Each path below is one point turned by a fixed rotation once a step. After each direction that follows a path, write how fast that rotation turns it, in degrees a step (0 if it stays still).
Each turn is a multiple of 5 degrees from 10 to 175, or 0.
Each row of a path follows its step; steps can be skipped.

step 4: [  0 -10  10   1  -5  12  -9   6   7  -2  15 -22  -6   4  13  -8  12  14
  -2   6  -6  12 -31   4   7   2 -14   4   4 -16  10   6 -15 -11  -3   4
   7   3  -1  -9   2 -10   6   5   5   2 -10  -4   8  -5   3  -4  -4  -5
  12  -5  -3   1   8  -1  -4   5   5   1 -29  -2 -16  -8  12]
step 5: [ -9  -7  -1  -3  -3   6  13  -3   9  17 -15 -11  15  13   1 -16   9   8
  -4  11 -15  14  -7   0  -6  -1   0  -7  -1 -11   5  15   5  -7   4   1
  -6 -17  -7   5 -10   2   8  -2   6  18   8 -13   0   3  -2  -2 -12  20
  -8   0   4  21 -22  -5   3 -17  -7  12  -7  -5   3  -6   2]
step 6: [ -7 -12   8  21  -5   2  -7   4 -13  -7  -6 -13  11   9   5   5   5  15
  10  18   1  -3  -1   0 -10   9   3 -11   5  -4   3  -3  -7  10 -14 -15
  17  16 -25   8   4  -8  -2 -19  10   5  -9  -2   3  -1  -2  -2  19  -1
  -4   8   6  23   3 -12  -2  -9  -3  -7  -1   5   3  -8   6]
step 7: [  9 -26  -6  -7 -21  16   0   4  14 -12 -12  -1  14  -4 -15  -3   3   5
  -8  12   9  -4 -21   8  -6   4   0   8   4   8   2   1  -4  -4   9  -6
   9   7  -3 -10   8  -8  14   1 -10  14  18   1   5  14 -15 -10  -1  -3
  14 -18   6  14  -4 -11  -1   2  10  -5   3   4  -7   2   2]
step 10: [ 10   0   0  -8  -7  29   1   5   7  -1   0   1   5 -15   6  12  21  10
   7  -2 -15  11  -6  -5  -8   8 -17  -3  12   0  13   7 -10  -2  -3 -14
  -8 -11 -19  -3   8  -1  18  -8 -13   3 -17  10   2   3  -6   7 -12  12
   1 -11  -5   6   8  -1   8   2   1   8  -7  -8 -13 -14   2]
step 11: [ -1   2  10   2  -8  -5   3  15   6 -18 -17  -1   9  13  -4  -1  11   9
  -2  24 -14   6  -6 -13   4  -9  -4   2   7 -11   9  -8  -6 -12  10  -1
   2 -15 -10 -13   3   1   8  -8  20   0   1  -7  13 -10   7  -9  -9   0
 -12  15   3  10 -13   7  -1  11  12   1 -14 -10   5  -1  16]
step 22: [ -2   6  13   2 -10  16 -12   4   1   2  -4   4   0   1  10 -10  21 -12
 -16  21   1  -4 -14  -9 -19   8   0  -1  15 -12  -6 -15  -9 -11   1  -5
  -1  16  -3  -5  -7   3   5  21   0  -5  -5  -3   8   4  -7  -6   1  15
   0   2 -12  -5  -3   4  -3   0  17  -8 -24  -4   1  -2  14]
step 23: [ -1   0   0   6 -11   1   8  13   0   7   3 -17  -2   4  -3   0   7  17
  -9   0 -12   5  -8  -8   1   4 -10  -4  26  -8  -8  15  10  -3  -2  -4
  -2 -17  15   9   9   2  26   2  -6  14   0  -8 -10   2   2   9   9  13
   9  12  -1   7  -9   0 -12  -1   8  -2 -11   5  -5 -29   2]
step 28: [ 14  -5   1   2   1  26  -4   2  -9 -10 -13  -1  -2  -7  -8   3  23   3
  -3  19  -2  12  -3 -10 -20   3   3  -4   6  -3  -7   2  -4   7   3   7
 -11  14   2   2   6  21  18   2 -11  -4   0   8 -19   4  16  15   3  13
 -17  -5  -5  11   6   7   9  -7   8  -4  -6  -1  -1   0   6]
Speeds:
[ 2  1  2  1 -2 -4 -2  3  0  3  1 -1 -5  4  4 -3 -3  0 -2 -3 -1  3 -4  1
  0 -3  0  1 -1  0 -2  4 -2 -3  4 -4 -2  2 -1  0 -2  3  2 -4  3  5  0  2
 -2  1 -3 -2  3  4 -1  2  0 -4 -2  0  3 -2  1 -2  4 -2 -2  2  0] => 100
[-3  2  3  0  1 -1  5 -2 -3  3  1  2  0  1  0  0  2 -5 -4 -1 -2 -3 -3  3
  5 -3  1 -2  4 -1  0  4 -1 -4  1  1  2  3  1  2  1 -3 -4 -1 -3  0  1  1
 -1  0  0 -1 -4  0 -1  1  2 -1  6  2  0 -1 -4 -4  0  0  3 -1  2] => 20
[-2  0 -3  0 -1 -2  0 -2 -1 -1  1 -4  1  4  1  4  2 -1  0 -2  0  0 -2 -3
  2 -2  0 -3  0 -3 -3 -5  2 -2 -2  3  0 -2 -1  0 -1  2  3 -6 -2  0 -2  0
  0  2 -1  4 -1 -1  0 -4 -5 -4 -3 -7  1 -5 -3 -3  1  1  4 -1  1] => 100

step 0: [ -4  -3  -6   4 -30  -7  14  17   7  -2   5 -10  -2  -5  11   2   6  -3
   2   3  -6   3   4   9   4   1  -6  -4   4   7   1  -1   4 -12  -3   4
  -6  -6  23   4   0  18  -5 -10  10   7  -5   2 -11   0   2  10  22  17
   7   2  13  -5 -11   5   0 -15  -8  22  -9  -2 -10 -22   1]
step 3: [  5 -13   7  16   3   3  -7   5  16   8  -2   8 -13  11 -17   6   8   8
   0 -10  -4 -15  12  10  -1  -9  10  -1  -2  -4   2   7  -8 -12  14  -8
   4 -17  12   1  26   3  -2  -4  19   1  -4  -4 -22 -21  11  15  -3  -5
   7   1  -1  -8   0   3  -5  10 -12  -2   8  -5  -5   1  -3]
step 6: [ -6 -11  -2  -8 -10  -4  15  -2  -5  12   1 -12   1  -9  11   3  -1  20
   7 -10 -27  -6  -7   0   6  -1   6  -3  14 -15 -15 -12   4 -12   6 -12
   0   1  19  -7  -5   7  -8  -9   3  -9  -7   8  -4  -3  -5  19  14  16
  16  -2 -14   7  -7   1  -4  -4  -4   4  -5 -17  -6  -9  -1]
step 12: [  1  -2  24   2   0   5   0  -7   8   2   6 -18  11  10   6   3   7  16
 -10   3 -14   7  -6   9  -2   3  10   1  -2   2  -8 -21  -3  -7   7   1
   4   5  11  -9   4  19   9  -1   5   1  22  19   3  -3   1  25   1  18
  15   2 -12  -6   2 -10  -5   3 -12   5   2   1  -5 -16  -6]
step 17: [  2  12  -1 -16  -9  -5  -3  -5  -4   3   6   4  -2 -17 -15 -13   5  -8
  18 -16 -23  -8  -4  -2   6   9   7 -13   4  10 -11   1  12  -3  -8  16
  -1 -11  13  -6 -16  -6  12   7  13  -7  10  12   1   5 -14   1  -7  -7
   0  12   5   0   1 -23  -2   6   3   8 -17   5  -8   2  -4]
step 18: [ 16  -5  11  -1 -12   6  18  -9   6  12   9 -15  -9  10 -12 -14   3   5
  -7  10   4  -5   7  -6  10  -7  20   8 -15   1 -13   4   1  -8  -9 -14
  -5   5   4  -6   2  16   7  -9  12  -1  10  21  -3 -11  -4  20  12  -3
   1  -3   0   8  -1   3  -9  -3 -20   2  -3   3   1  -3 -15]
step 20: [ -7   9   4   9   2   4  -3   7   5  -9  -8   7   0   9 -14  -9  14   2
   7   1 -20  -2   0 -12 -13   0  -5   3 -15   9  -3  -5   7   5  22  -4
  -1 -11 -14  -2 -13   1   8   5 -13 -16 -11 -10 -23   6   6  -4 -26 -13
  -4   0  -5  13   5  -9 -17  -6  11   8   8  -2  -6  -5   7]
step 21: [  2  -6  -6  -3  -4  11   6  -4  16  -3  -9   8 -11   3  12  -3   8  -6
   8  -2  13 -27   2  -7   0   0 -15  -3   9  -7  -4  -7   2  -4   0   8
   4 -10   7 -11  13  15  -4 -16   5   1   1  13  -2   0  10  17   4   4
   2  -9 -20  -8   1  -5 -24 -13  21  -1   0 -12  -4 -19  -5]
step 23: [ 14  10  16   2  -5  -9  -8 -12  -5 -10  16 -12  10 -11 -12   7  -5   2
   3  -2 -15   3  -6  -4   0  -6   8  -9  -6   2 -15  -2 -10   2   6  15
 -15 -14  -2   3 -25   0   4  -5 -10  -8   1   9   3  -7  -7   4  11 -10
  -6  13   0  11   1 -24  15  -3  11 -11 -14   7  -9  -8   6]
Speeds:
[-1  5 -1  0 -4  1 -3 -3  1  0  1  2 -1  1  1 -1 -5 -1  2 -1  1 -1 -1 -4
 -1 -1  5 -1  0  6 -1 -1  3 -3  1 -2  2  0 -5 -2 -2 -2  4  1  1  2  0 -1
  1  1 -2  4  1  1  2  2 -3 -1  1  1 -5  1 -2 -5  3  3  3 -5  0] => 10
[ 3  5 -1  2  3  1 -1  0 -5 -1 -1 -2  4  0 -1  5  2 -1  1 -1 -3  0  5  2
  3  2 -1 -3 -4  0 -2  2  2 -3  0  2  3 -3 -1 -2 -3 -4  0  0  1  1  0 -3
 -3  6 -1 -3  4 -4 -3  1  1  2  1  2  1  2  4  1  3  0 -1 -2  0] => 115
[ 0 -1 -1  0  1  1  5 -1 -3  0 -3  0 -1  0 -4 -1 -2  0 -1  0 -3 -1 -2 -2
  2 -3 -1  0 -1 -1  4 -1  0 -2 -2 -3 -2  0  0  0 -5  1  1  3  2 -7  1 -4
 -2  1  2 -4 -3  2  3  3 -2  1  1  5  0  0 -2 -6 -2 -3 -2  0 -6] => 155
[ 1  1 -1  0 -1  2 -1  3 -1  0 -1  0 -1  4 -4 -7 -3 -1 -2  2  0 -3  2  3
 -1  5  2  1  0  0  4  5  1 -3  0  0  1  0  0  2  1  0  6 -1  3  2  0  2
  2 -1  0 -3 -1 -3 -1 -1  0  2  0 -2  1  3 -7  5 -2  3 -3  0 -3] => 45
[-2 -1  4  0  0 -5 -1 -2 -3  0 -1 -1 -2  3  3  0  1  1 -3 -1  3  4  1  2
 -1  2 -1  0  8  2 -1  1  1  3 -5  2  0 -1 -1 -2  0  0  5  4  4 -4  0 -3
  2  5 -1  2  1  0  2 -2 -1  0  1  0 -3  3  3  1  1 -1 -4  0 -1] => 145

step 1: [  3  13   2  -1  -2  -9  -3   0  -3  -2   4  -5  -2   1 -13 -16  10 -15
 -11  25  -3  11 -10  -1   1  10  10 -29   6  18   4   3  20   7  -2   4
   2   2 -17  -7 -13 -10 -18  -2 -12  15   7   2  32  -7   3  -8  10   7
  -4   1   2  -5  -6 -13  -8  12   6   4  -4  17  -5  12  -3]
step 2: [-14 -16  -4   7   5   1   3 -10   9  -4   6  -1  -3   2  -8 -10  -8 -15
 -27   2   9  -6  12   4  -8  -1  11  -2   1   8   4 -12  -9   2  -5  10
  -2  10 -14   8   3 -28   3   9  10 -14  17 -18   7   2  -2   9  13 -11
  -6  -5   1  -3  -7  -5 -18  10  21   4  10  26 -16  -6  -4]
step 3: [-21 -12 -11   6  -1  -2  14  -6   3 -14 -11  14  -5  10  -1 -18  -8 -14
   6  -1 -14  -2 -16  13  -4   4 -10   1  22   7  10  -1   7   6   7   5
  -3  -9   3  -9  12   4  -5  28  -1  -9  -2   7  20   7   7   3  21 -10
  -1 -18  -5   3   3  13   3   5   7  -3 -11  18   7 -18   1]
step 5: [-17   8  -4   4 -10  -4   5  -7   7 -18   4  10  13   3  -3 -18 -14   0
   0  12 -16 -14  13   5  -5  12  10  10   6 -16 -12  -7 -19   9   0   1
 -24   3 -21   9  -8   3   4  -4   3 -12  -5  -8 -12  17   3  -8  15  -1
   3 -10   9  14  -2  -2  -8  15   5  -3 -18 -12 -15  12   1]
step 7: [  2  -9  -5  -4  10   1  11  -4   6  -3   4   5 -20  11  -2 -19   7 -16
   5   1 -11  -4  21  -6  11 -12   7   1  -3   9  -4  -2   5   7  14   4
  15 -11 -18  -7  -5  -3  -5 -27  -6   3   6  -6   5   3   5   4 -27  19
   4  -9   4  -1 -11   1  -8   5  21   2 -23 -15  -9  -5  -9]
step 8: [ -1   5 -11   3   2  -2   0   0  -5  19  -3   8 -11   4  10 -13 -18 -16
  -5   9 -13 -21 -11  12   1   0  13   7   6  -2  -3  -8  -3   8   0  13
  -2 -20 -18  24  -6  -5 -16  -5   5   5   6   5  13  16  -9  11  -1   3
   1  13  22   3  -6  -7 -16   4 -14  11   8 -13  -8 -20  -6]
step 17: [  2   0  11 -13  -5   3   9  -6  13  -3   9  15 -15   9 -17 -20 -14   6
  -6  11   0  12  11  -4  -4  -2 -14  -5   0 -11  -1 -10  -8 -10  10  -1
 -14   1   1  17  12 -12 -11  -5   7   8  16  -3  28   5 -11   8  -2  -8
  -4  11   7  17  23  -2  11   4  17   9 -17  -4  -1   5   8]
step 21: [-16  15  -1   6   3  -9  11 -13 -17  -2   0  12  -2  10   5 -10  -6 -16
   1   9  -3  -8   8  13   2 -24   1 -15  -9  -3  -7   8  -5  18  -6  10
  15  -1  -9  -7   1  25   1  11   6   6  10  -1   3   9  15   5  28   3
  10  -3  -4 -14  12  15  -5  -7  14 -10  -1  -4  10  -6  15]
step 23: [ 13   1 -17   4 -14  -7  -4   3   4  -4   4   9   2  -4   1   0 -16   2
  21  21  -9  -8  11  -4   8  -2 -10   0  12  -4 -11  -5   3  12  -6  19
 -17 -14  -2  -3 -26  -6 -14  -4  15  -6   6   5  -2  19   5  -8  -6  -4
  -2  -2  -1 -11  32  -5 -10  -4   6  -8 -21   2  -7   5  -2]
Speeds:
[ 0 -4  7  2 -2 -3  1 -3 -2  2 -4 -2  0 -4 -2 -2  1 -2  1 -3  1  4 -1  1
  1  4 -3  0 -3  1 -2  4 -2  0 -5  2 -4  0 -1 -3  4 -1  0  1 -1 -5  1  0
  6  1  0  0  1 -2  2  0 -1  5 -2 -1  2  1  0  1  3  2 -1 -2  1] => 45
[ 3  5 -1 -4  1 -3 -1  4 -2 -1 -4  2  1 -2 -3  2  5 -2  2 -2 -2  1  0  4
 -1 -1 -4  0  1  1 -3 -3  0  3  2  0 -3 -6 -2  1 -1  0  1  0  0 -1 -4 -4
  1  1 -1  3  4  1  1  1  0 -1 -3  0  1  0  6 -5 -3  1  2  0  1] => 160
[-4  4  5 -1  1  2  1 -5  5  1 -4 -1 -1  0 -3  4 -3  1  1  1  0  2  2 -2
  1  5 -5  0  1 -3  1 -1  0  2  1  0 -2  2  1  0 -2  2  0  1 -3 -1 -3  2
 -3  4 -1  0 -3 -1  1  2  0  1  4 -2 -5 -1  3  0 -2 -1  4  4  0] => 60
[ 0 -2  3  1 -2  2 -5  1  1  3 -2  1  0 -2  4  0 -1  2 -2 -1 -1  0  0 -2
 -1 -1 -4  4  1 -1  3  0  1  0 -1 -3  0  2 -3  3 -2 -4 -3 -2  2  1  4 -2
 -1  1  6 -1  6 -2 -1  4 -1 -1  0  0 -2  3  0 -5 -2  3 -4  5  1] => 100
[-1  3  0  1  0 -3  0  0  4 -3 -6  0  2 -4  0 -4 -4  0  6  3  0 -6  3  0
  4  0 -2 -2  3  0 -1  0  0  1  0 -2  0  0 -2 -4  5 -1  3  1  0  5  2 -1
  0 -1  2 -1 -2 -1  0 -4 -1 -3 -3  1  3 -3 -2  0 -1  0 -5  2  1] => 160
[ 0 -1  1  0 -3  3 -1 -1  0  4  1  1  0  1  0  1 -2  4  2  3  0 -1 -5  3
 -2 -1 -2 -4  2  1  0  7 -1 -3  3 -3 -4  0  2 -4 -3  0 -3 -3  3  0 -1 -1
  2  1  0  1 -2 -2  1 -4  3 -2 -1  6  2 -4  3 -3  0  1  1 -2  1] => 125
[-5  1  2  0 -4  2  0 -1  0  0  1  2 -2 -5  1 -6  3  0  4 -3  4  2  1  1
  0 -2  1  0 -1  0 -3  2  4  1  1 -1  3 -4 -1 -1 -3 -1  2  3  0  2 -3  5
  0 -2 -1 -1 -1  1  0  1  0 -5  5  0  2  6  1 -3  3  0  3  1 -1] => 125
[-4  1 -1  1  0  4  1  5 -2 -2 -4 -5  0  5  0  1  2  1  0 -1  1  3  2 -1
 -1  2 -2 -1 -2  2  0  2  0  3  2  6 -5  1  0  1  0 -1  0 -3  2  2  2 -3
  0  1 -2  0 -1  6 -1 -6 -3 -2  1  1 -2  2 -2 -1  4  3 -3  2  1] => 80
